In the rows, 128 means zero.
name the system of each run
run 1, Dig (8 x 20)
[[129  74 142 140 103 171 164 158 156 143 122 108 162 168 124 181  86 121
   71 132]
 [127 141 127  69 115 167 141  92 101 101 140 139  99  92 192 106 112 138
  161 116]
 [ 78 119 113 198 160 150 155 151 133 117 107 125 154 134 107 111 125 102
   99  84]
 [173 117 110 102 101 139 152 123 134 106 107 161 131 120 196 143 143 135
  100 177]
 [110 111 144 144 162 150 141 118 115 136 151 140 129 164 139 117 132 168
  151  60]
 [125 103 116 117  96 174 165 155 133 120 116 111 148 104 126 154  80 106
   98 157]
 [121 143 131 120 143 131 123  90 121 105 118 149 108 122 190  88 134 122
  143  89]
 [118 113 105 164 144 153 169 154 141 123 120 135 161 129  98 146 152 142
   97 128]]
run 2, bezi (8 x 20)
[[168 143 163  99 129 135 107  88 173 160 113 108 120 125 189 154 171 178
  164 115]
 [113 134  91 140 149 129 123 158  95 147 180 121 137 152  42 137 111 146
  131 126]
 [141 151 124 108  94 111  91 104 141 124 108 120 107 119 171 114  94  62
  106 148]
 [107 136 152 125 148 125 139  99 142 108 118 144 120 101  85 108 188 160
  151 104]
 [145 124 131 166 132  98 130 194 129 156 111 118 148 136 135 142 109 119
  137 162]
 [149 141 136  96 123 151  96  82 152 153 145 104 116 145 146 150 131 149
  133 111]
 [107 143  97 132 137 118 123 139  97 115 147 140 123 121  65 109 119 113
  124 135]
 [132 130 155 129 115 104 114 124 152 123  88 125 119 121 165 114 129  93
  122 131]]
run 3, zatoz (8 x 20)
[[138  81 163  94 106 168 135 119 151 165 160 101 139 181 115 188  99 163
  118 112]
 [114 151  88  95 124 132 133 141  57 104 163 151 102  96 129  89  82 117
  166 137]
 [ 85 124 157 151 128 145 131  88 168  97  81 126 127 111 131 101 144  82
   86  89]
 [158 137 101 143 142 119 153 160 135 134 117 142 151  95 111 149 192 184
  143 177]
 [147 104 147 147 124 118 119 141 134 157 134 121 137 195 193 143  83 117
  116 105]
 [111 121 121  71 105 174 143 112 115 115 166 118 111 107  67 141 105 143
  137 136]
 [110 153 113 155 149 102 125 130 107  98  96 155 116 104 177  75 131  93
  138 111]
 [126 106 155 143 127 148 142 119 184 136  98 107 153 130  88 161 168 141
   93 128]]
run 4, Numi (8 x 20)
[[158 105  84 123 109 134 195 201  70  96 122 183 141 102 220 127  86 130
  135 200]
 [128  94 165 132 140 151 110  59 158 141 155 130 125 231 182 136 114 135
   89  32]
 [ 99  83 112  93 111 178 208 186  62  91 169 158 131  94  70 135  86 167
  159 155]
 [107 122 178 161 140 124 128 106 150 104  77 138 121 133 248  82 108  77
  129  61]
 [140  99  93 108 144 213 193 122 128 124 163 145 162 129 109 183 165 224
  125 125]
 [137 118 121 148 126  80 133 175  74 117 127 169 114 165 219  89  60  81
  134 134]
 [102  84 170  94 120 202 148  61 167 120 149 112 134 168  91 163 133 156
   94  63]
 [113 126 108 128 138 117 182 199  52  98 130 167 122  74 163  84  98 140
  193 158]]
run 5, Zile (8 x 20)
[[149 129 141  99 125  90 116 150 104 148 164 140 113 134  70 138 146 173
  168 162]
 [110 120 188 120 108 101 104 135 137 132 105 108 108 126 141 108  86  79
  145 113]
 [113 168 107 135 145 155 120 106 154 135 107  96 131  72 100 126 164 136
  140 117]
 [147 156  91 162 145  78 105 152 109 131 122 151 129 137 142 105 131 104
  117 150]
 [151 119 158 110 112 107 103 106 164 151 133 115 125 162  92 156 149 142
  103 136]
 [120 136 152 103 126 101 129 154  97 123 135 131 106  94 120 102 113 140
  189 138]
 [104 145 140 158 136 134 106 115 165 139  99  96 131 128 128 121 120  80
  106  96]
 [149 161  85 124 139 122 124 133 125 128 126 137 131  94 114 130 168 148
  137 166]]
run 6, mape (8 x 20)
[[159 147  69 129 156  72  99 133  66 129 192 188 114 179  94 105 154 161
  133 142]
 [103  83 216 133  96  88 115 119 176 121  94 110 120 170  84 134 112  75
   82 115]
 [139 166 143  81 129 125 124 148 109 138 128 109 104  45 130 120 138 172
  229 161]
 [110 158 108 207 176 137 107 125 155 158 100 108 155 153 177 111 133  99
  103  59]
 [160 151  68  89 103 144 110 105 132 129 157 126 124 117  60 165 150 138
   87 189]
 [128 105 175 142 139  44 114 136 100 121 140 174 102 191 140  83 126 126
  151 101]
 [ 96 125 175 113  98 164 135 131 180 137  89  65 133  70  84 154 120 110
  135 133]
 [161 183  79 139 165 107 107 140  95 146 141 144 121 111 194 103 146 160
  184 132]]
run 7, kov (8 x 20)
[[126 177 120  56  70 133 101 107 123 104 103 100  85  29 125 111  97  66
  145 194]
 [ 89 156 163 196 190  95  98  98 163 141  96 120 129 135 111  79 196 129
  146  43]
 [143 111 111 135 103  94 145 197 124 136 127 132 145 117  28 164 137 129
  106 214]
 [170 160 155  91 126  83  45  81 143 177 155 104  96 167 170 128 126 141
  166 113]
 [ 62 127 118 123 127 200 143 114 136 122 142  84 136  96  29 140 100 112
  107  91]
 [139 175 137 127 123  55  97 145 118 113  89 135  99  73 161  77 140  84
  158 169]
 [122 113 162 167 156 123 124 114 182 153 118 114 152 168  70 151 191 166
  107  85]
 [153 149  93  84 100 102 111 167  84 141 164 130 108 109  87 136  90 127
  155 196]]
run 8, Vize (8 x 20)
[[165 142 135  69  95 140  92  45 181 133 130 122 111 129 102 163 185 149
   92 144]
 [117 144 131 132 150  77 139 200  70 131 144 143 115  92  98  93 120 152
  209 150]
 [119 125 179 142 110 124  85 103 194 159  91  73 129 145 132 145 107  75
   92 103]
 [142 184  52 123 156 146 130 119 106 126 131 139 129  68 145 116 169 163
  154 152]
 [118 116 152 154 132  61  87 135 121 144 144 136 119 196  88 113 107  89
  105 109]
 [156 143 132  71  95 151 126 104 159 126 114 106 118  71 112 155 155 150
  140 177]
 [107 144 147 167 167  82 116 165 101 143 126 131 121 133 142  83 120 129
  187  92]
 [133 143 110 126 108 158 105 100 181 145 107  90 141 125 101 162 130  94
   67 142]]
run 9, Zile (8 x 20)
[[135 162 125 127 134 153 104  39 195 117  90 120 127 110 149 124 204 128
   87  98]
 [133 140  81 162 162  87 141 197  73 141 158 158 139 134  79 118 143 163
  155 159]
 [156  99 189 111  84 102 106 115 172 144 105 109 122 172 169 153 101  94
   97 138]
 [109 157 126  86 144 160 126 112 111 128 152 115 110  76  85 118 149 180
  193 110]
 [103 137 108 177 131 102 120 155 119 120 100 131 135 131 147 100  88  49
   98 122]
 [161 140 125 115 126 136 122  89 173 133 116 129 136 124 108 158 201 170
  108 145]
 [134 125 133 133 140  80 120 177  76 136 158 150 114 148 133 104  99 142
  173 133]
 [117 119 167 113 101 152 111  98 181 142 105  82 128 132 115 149 109  99
   99 115]]
run 10, kov (8 x 20)
[[116 166  75 165 165 119 140 150  96 109 117 151 136  81 130  91 159 132
  151 135]
 [150 102 148 157 122  87 118 133 154 135 113 145 141 191 134 143 141 110
   77 135]
 [147 120 125  69 111 149 141 113 103 127 171 139 113 125 103 147 131 179
  153 147]
 [101 132 146 140 130 141 114 136 122 139 122  99 120 130 163 108  68  90
  144  85]
 [127 134 114 136 126 158 154 119 159 106  89 129 145  79 121 136 171 128
  102 152]
 [146 141 107 156 154  74 108 144 101 136 148 162 124 160 139 101 145 138
  138 128]
 [134  89 156 106 102 149 136 117 152 132 132 117 135 163 106 166 112 130
   93 125]
 [129 154 115  93 127 140 126 125  96 120 144 127 109  88 149 108 113 141
  178 133]]
run 11, Dig (8 x 20)
[[165 115 104  65 110 144 133  71 109 104 176 176 110 160 117 140 161 176
  109 144]
 [ 84  84 185 136 128 112 156 179  95 123 140 130 124 145  92 108  81 124
  167  98]
 [125 139 153 123 101 157 128 111 186 130  65  85 132  74 159 142 129  95
  116 140]
 [143 178  69 155 176 129 119 126 103 135 139 148 129 112 162 104 158 152
  151 118]
 [143  97 111 143 118 128 130 133 130 131 147 146 142 194 104 153 111 114
   62 136]
 [127 107 169  69 101 131 145 111 113  99 140 148 101 114 126 121 122 145
  158 135]
 [ 89 134 155 166 148 129 136 158 139 137  95 100 138 105 125 114 115 115
  152  92]
 [160 158  85 129 123 145 118 117 148 134 105 120 139 106 170 146 144 118
  103 159]]
run 12, bezi (8 x 20)
[[169  94 130  81  99 201 166 140 156 164 154  93 158 135 135 218 115 203
  132 153]
 [126 149  61 109 144 130 108 117  48 125 200 161 101 171 151  93  64 117
  140 100]
 [ 72 105 153 126  97 159 148  85 159  69  85 129 123 105 103 105 114  52
   63 104]
 [148 134 120 148 160 108 178 163 117  99  88 173 139  78 188 105 197 179
  166 159]
 [141  69 171 154 128 139 141 151 155 171 143 111 155 212 132 177 103 160
  112  92]
 [146 152  62  63  99 190 134 115  88 121 173 124 115  90 136 148  81 134
  132 164]
 [ 88 124 138 154 145  96 118  93 108  91 126 170 106 162 138  63 121  82
  106  67]
 [121 106 148 132 108 157 186 151 167 101  72 125 154  65 119 151 162 131
  106 167]]
run 13, Vize (8 x 20)
[[ 90 156  97 104 106 158 107 140 103 138 149  81 113  83  58 128  55  79
  130 141]
 [112 153 153 120 131  89 101  72 139  88  93 154  91 102 155  66 165  91
  129 106]
 [145 135 120 176 150  93 134 158 158 145 104 130 160 123  73 145 198 155
  112 159]
 [180 147 124 113 113  93  87 155 117 172 141 113 118 148 182 144  88 125
  154 160]
 [101 150 132 102 139 166 100  82 135 146 157  91 113 126  74 132 125 143
  149  76]
 [104 151 103 127 118 108 133 146 107  92 103 142 112  71 111  87 114  79
  127 161]
 [150 132 163 151 136  80 101 102 170 137  98 139 125 157 144 122 183 131
  112 114]
 [157 146  90 129 132 132 127 168 124 164 143 109 148 114 105 162 133 157
  143 169]]
run 14, zatoz (8 x 20)
[[119 123  95 134 110 142 123 101 116 105 126 146 122 161 169 113  83  66
   65 114]
 [121 105 154 101 120 126 162 104 132  87 127 163 121 108  79 120 186 166
  128 136]
 [125 127 151 177 152  85 142 189 120 140 100 130 141 129 165 109 123 128
  165 126]
 [133 118 142 103 104 183 129 113 167 153 124  77 142 119 130 178 105 135
  114 128]
 [136 152  60 119 141 138 131 119  79 110 163 164 120 121 151 108 123 140
  136 131]
 [101  94 161 141 115 119 141 111 152  98 103 148 127 152 112 112 129  91
   82 106]
 [141 129 142 114 134 113 151 159 122 129 117 134 130  83 119 131 164 175
  180 160]
 [124 130 133 159 138 144 122 144 140 156 120  98 144 157 173 134  91 110
  122  90]]
run 15, Numi (8 x 20)
[[151 191  92 153 158 145 116 128 160 158  89  96 144  62 176 137 183 157
  164 140]
 [179 159  50 152 134 111  91 126 130 154 147 140 143 172 129 150 143 120
   68 168]
 [134 111 156  85  95  75  93 105 113 120 160 146  92 173  63 118 110 104
  110 145]
 [ 83 130 195 130 134 105 125 140 140 129 101 100 113  89  69 103 135 121
  177 104]
 [138 166 109 148 141 152 130 142 161 144  80  92 148  63 157 141 159 135
  142 150]
 [177 163  64 134 138 116  90 111 130 152 147 138 131 155 151 142 150 132
  100 152]
 [126 112 132 115 109  88 104 121 112 127 157 142 111 173  63 127 113 107
   97 142]
 [101 126 191 111 115 102 124 132 136 121 106 111 108  94  94 106 123 117
  166 122]]
run 16, mape (8 x 20)
[[106 157 124 169 138  87 110 132 151 116  86 124 133  91  70 103 172  83
  100 144]
 [177 146 147 131 143  73 100 135 154 159 118 129 130 137 128 143 195 181
  159 156]
 [117 135 145 147 141 119  90 143 142 184 148  77 135 164  89 147  98 126
  143  93]
 [134 177 109 100 110 107  70 100 125 139 135 103  98 104 116 111 112  86
  134 148]
 [108 152 139 147 158  96 111  97 136 115 113 143 115 119 100  86 179 126
  132  97]
 [139 138 132 155 134  98 121 162 154 150 105 111 144 114  81 144 162 139
  129 160]
 [156 142 140 124 135  98  83 122 138 171 144 108 121 162 144 138 128 147
  152 115]
 [101 150 121 123 130 136  93 109 128 142 140  95 117 123  77 120 106  97
  125 104]]

runs to name
run 17 (2 x 20)
[[ 84 136 147 153 144 121 109 142 120 139 125 102 123 129 114 104  89  93
  146  86]
 [126 139 109 108 117 176 150 100 146 107 108 119 131  77 122 138 152 135
  117 139]]
 -> Numi
run 18 (2 x 20)
[[126 130 133 170 170 102  81 103 143 171 164 121 133 214  95 131 144 149
  125  58]
 [144 121 130  78  75 125 146 173 117 123 124 118 121  76  88 151 101 119
  140 220]]
 -> Zile
run 19 (2 x 20)
[[160 138  70  74  97 166 158  87 128  71 119 169 123  72 127 139 184 138
   80 199]
 [109 113 155 165 168  68 111 132  84 126 151 172 108 202 165  69 112 130
  158  57]]
 -> kov
run 20 (2 x 20)
[[168 152 139 107  82 153  79 101 213 177  93  50 138 118 144 195 121  95
   84 165]
 [124 194  67 129 185 115 100 122  65 133 169 146 105 100 143  77 142 166
  209 102]]
 -> Vize
run 21 (2 x 20)
[[157 170  50 116 118 178 114 115 132 144 130 107 137 108 171 152 108 111
  100 156]
 [114 131 123 116 146  97 106  95  90 115 174 170 100 177  96  88 131 131
  129  85]]
 -> Vize
run 22 (2 x 20)
[[119  86 150 115 104 113 176 157  94  84 116 171 121 130 158 106  97 107
  126 146]
 [112 109 160 141 143 175 149 103 168 135 109 107 148 136 150 143 146 160
  122  72]]
 -> Zile
run 23 (2 x 20)
[[171 120  97 111 125 151 171 148 140 126 125 148 154  99 116 171 187 198
  124 186]
 [146 142 100 141 145 101  87 127  93 161 167 136 117 196 181 113  78 114
  133  99]]
 -> kov
run 24 (2 x 20)
[[109 128  78 134 146 183 160 114 116 108 143 145 144 127 116 131 135 144
  105 103]
 [147 100 117 128 109 108 150 150 113 108 130 168 131 157 140 129 119 113
   91 165]]
 -> mape
run 25 (2 x 20)
[[109  80 105  91  92 189 163  94 106  89 165 154 124 170 131 138  65 102
   63 107]
 [100  81 139 112 127 178 208 111 115  61 119 179 132 113 140 116 150 159
  115 105]]
 -> Zile
run 26 (2 x 20)
[[111 128 163  71 114 131 148 116  94  88 126 150  89  76 159  85 119 135
  188 125]
 [ 85 110 165 191 151 130 145 143 172 127  82 112 155 131 103 124 156 111
  106  86]]
 -> Vize
run 27 (2 x 20)
[[107 101 144 121 127 192 186 169 125 128 118 106 148  87 145 150  98 159
  169 117]
 [135 140  74 158 158 163 125 119 111 142 143 134 143 165 191 125 105 129
  112  85]]
 -> bezi
run 28 (2 x 20)
[[142  89 115  99 108 180 168 156 100 136 165 128 139 154 163 164  66 158
  131 135]
 [101 123  97 108 125 178 141  90  99  98 152 150 115 142 161 102  83 105
  109  81]]
 -> bezi
run 29 (2 x 20)
[[114 131 133 166 139  99 129 122 154 114  92 146 133 124  88 111 179 111
   95 128]
 [175 125 141 117 129  90 131 155 128 142 126 142 133 133 157 147 157 173
  157 170]]
 -> Dig
